Small tables with named rows and columns. After each table, cells are looked up by row and column.

libavi:
,kele,bol,mep,voz,luda
fosu,-15.30,-85.20,13.84,46.94,-90.89
vuga,46.71,-74.61,24.13,-22.23,14.21
lud,48.16,-73.53,22.62,-24.54,15.64
tazab,46.17,-73.11,25.19,-23.98,15.00
tum,-23.01,-88.18,35.70,43.79,-86.83
gibisan,48.44,-73.58,25.32,-23.86,16.28
sonepam,74.64,-4.65,49.84,52.24,36.48

What is the voz of tum in libavi? 43.79
What is the bol of gibisan in libavi? -73.58
What is the mep of gibisan in libavi? 25.32
What is the luda of tazab in libavi? 15.00
What is the mep of fosu in libavi? 13.84
What is the luda of fosu in libavi? -90.89
What is the voz of vuga in libavi? -22.23
What is the luda of tum in libavi? -86.83
What is the bol of tazab in libavi? -73.11
What is the luda of lud in libavi? 15.64
What is the mep of lud in libavi? 22.62
What is the voz of lud in libavi? -24.54
What is the bol of vuga in libavi? -74.61
What is the bol of fosu in libavi? -85.20
What is the mep of tum in libavi? 35.70
What is the kele of tazab in libavi? 46.17
What is the voz of gibisan in libavi? -23.86
What is the bol of sonepam in libavi? -4.65
What is the luda of gibisan in libavi? 16.28
What is the voz of fosu in libavi? 46.94
Which row has the largest luda? sonepam

disez =
         bevozu  novo
gopek        84   188
zik          62   182
bik          43   224
vatikom     106   170
vot          90   156
mubik        33   218
gevofe       83   169
gudobug      69   184
kanem        74   181
fizeze       54   169
lisof        79   157
suputu       57   192
pek          66   183
lomutar      69   196

bevozu of fizeze: 54
novo of vot: 156
bevozu of bik: 43
bevozu of vot: 90
bevozu of mubik: 33
bevozu of gevofe: 83
bevozu of vatikom: 106
bevozu of pek: 66
novo of lomutar: 196
bevozu of kanem: 74
novo of bik: 224
novo of vatikom: 170
bevozu of lomutar: 69
novo of zik: 182
novo of gevofe: 169
novo of lisof: 157
novo of gopek: 188
novo of mubik: 218
bevozu of zik: 62

pumo:
         kib  gugidub  kopo  vof  kogu
gusul     80      126   243  151   145
non      131       31   101  109    90
tumas    154      190   134   72    76
niso     153       51    54  189    68
buk       78      162   110  115   194
talif     89       16   145    9    93
sot       43      149   167  155   167
bebenir   89      131    42  129   201
gurab    202      183   171   84   107
mitifi    50       81   128  104   145
gug      105       52   219   60   126
nin       87      207   151   36    82
rilu     100       67    34   98   150

talif, kib -> 89
mitifi, kopo -> 128
tumas, kopo -> 134
sot, kogu -> 167
rilu, gugidub -> 67
talif, kogu -> 93
mitifi, kib -> 50
talif, vof -> 9
buk, gugidub -> 162
non, kogu -> 90

zef:
fields: puzisit, vumi, sor
sogi: [-54.8, 80.4, 83.7]
zodi: [-52.7, -50.6, 86.3]
sovidoz: [-55.3, 81.5, 83.0]
ver: [-52.2, -50.8, 86.4]
mek: [-52.3, -49.9, 86.3]
rema: [-51.9, -50.9, 87.3]
tubav: [-53.1, -49.6, 86.3]
soguz: [-52.4, -51.3, 84.7]
voruvur: [-53.2, 82.8, 84.8]

What is the sor of ver in zef? 86.4
What is the sor of sogi in zef? 83.7
What is the vumi of rema in zef? -50.9
What is the sor of voruvur in zef? 84.8
What is the puzisit of zodi in zef? -52.7
What is the sor of rema in zef? 87.3
What is the puzisit of soguz in zef? -52.4
What is the sor of tubav in zef? 86.3
What is the sor of soguz in zef? 84.7
What is the vumi of sogi in zef? 80.4
What is the puzisit of rema in zef? -51.9
What is the vumi of ver in zef? -50.8
What is the puzisit of mek in zef? -52.3
What is the vumi of sovidoz in zef? 81.5
What is the puzisit of sogi in zef? -54.8
What is the puzisit of tubav in zef? -53.1
What is the sor of zodi in zef? 86.3
What is the puzisit of sovidoz in zef? -55.3
What is the vumi of tubav in zef? -49.6
What is the sor of sovidoz in zef? 83.0
Row with the largest vumi: voruvur

ped.tsv
	zibuzag	modas	lugel	fad	lur	gulapo	lag	bidos	bam	kad
nevolem	-70.94	33.71	16.58	27.89	-4.63	4.74	-8.92	-42.42	15.24	-28.98
bet	7.36	-41.10	-38.92	-6.41	32.75	54.00	-3.43	29.16	-10.69	28.00
sani	-3.60	-17.88	-49.76	40.83	28.16	18.61	5.18	42.96	76.92	8.18
tevo	31.96	-15.69	35.80	-45.85	-12.56	19.82	19.13	1.15	4.82	20.36
vufife	-7.78	-2.58	28.31	-61.23	-47.74	19.71	11.02	-35.55	35.88	-2.40
bib	28.08	7.09	-5.69	-4.78	-7.57	-34.72	43.79	30.75	36.09	16.07
lona	-1.05	35.84	4.19	5.33	23.20	43.90	-96.29	34.84	-54.27	32.35
nuz	-27.82	30.87	12.55	-17.20	-38.39	2.76	32.86	-91.54	46.45	-8.18
posevab	18.52	-6.67	99.70	14.13	33.87	3.22	23.38	9.44	-29.61	-4.29
let	-38.09	35.79	-14.78	7.64	-54.23	13.17	15.71	-20.46	6.41	-53.62
verigu	11.72	11.48	-21.03	-18.11	-17.30	45.28	-30.24	-20.09	35.70	22.38

What is the gulapo of bib in ped?
-34.72
What is the bidos of posevab in ped?
9.44
What is the lur of lona in ped?
23.20
What is the fad of verigu in ped?
-18.11
What is the bidos of vufife in ped?
-35.55
What is the zibuzag of nevolem in ped?
-70.94
What is the zibuzag of sani in ped?
-3.60
What is the fad of nevolem in ped?
27.89
What is the lag of nevolem in ped?
-8.92
What is the zibuzag of vufife in ped?
-7.78
What is the lur of posevab in ped?
33.87
What is the bam of bet in ped?
-10.69
What is the lag of let in ped?
15.71
What is the bam of tevo in ped?
4.82
What is the modas of tevo in ped?
-15.69
What is the lugel of let in ped?
-14.78
What is the modas of posevab in ped?
-6.67
What is the zibuzag of tevo in ped?
31.96
Which row has the largest bidos? sani

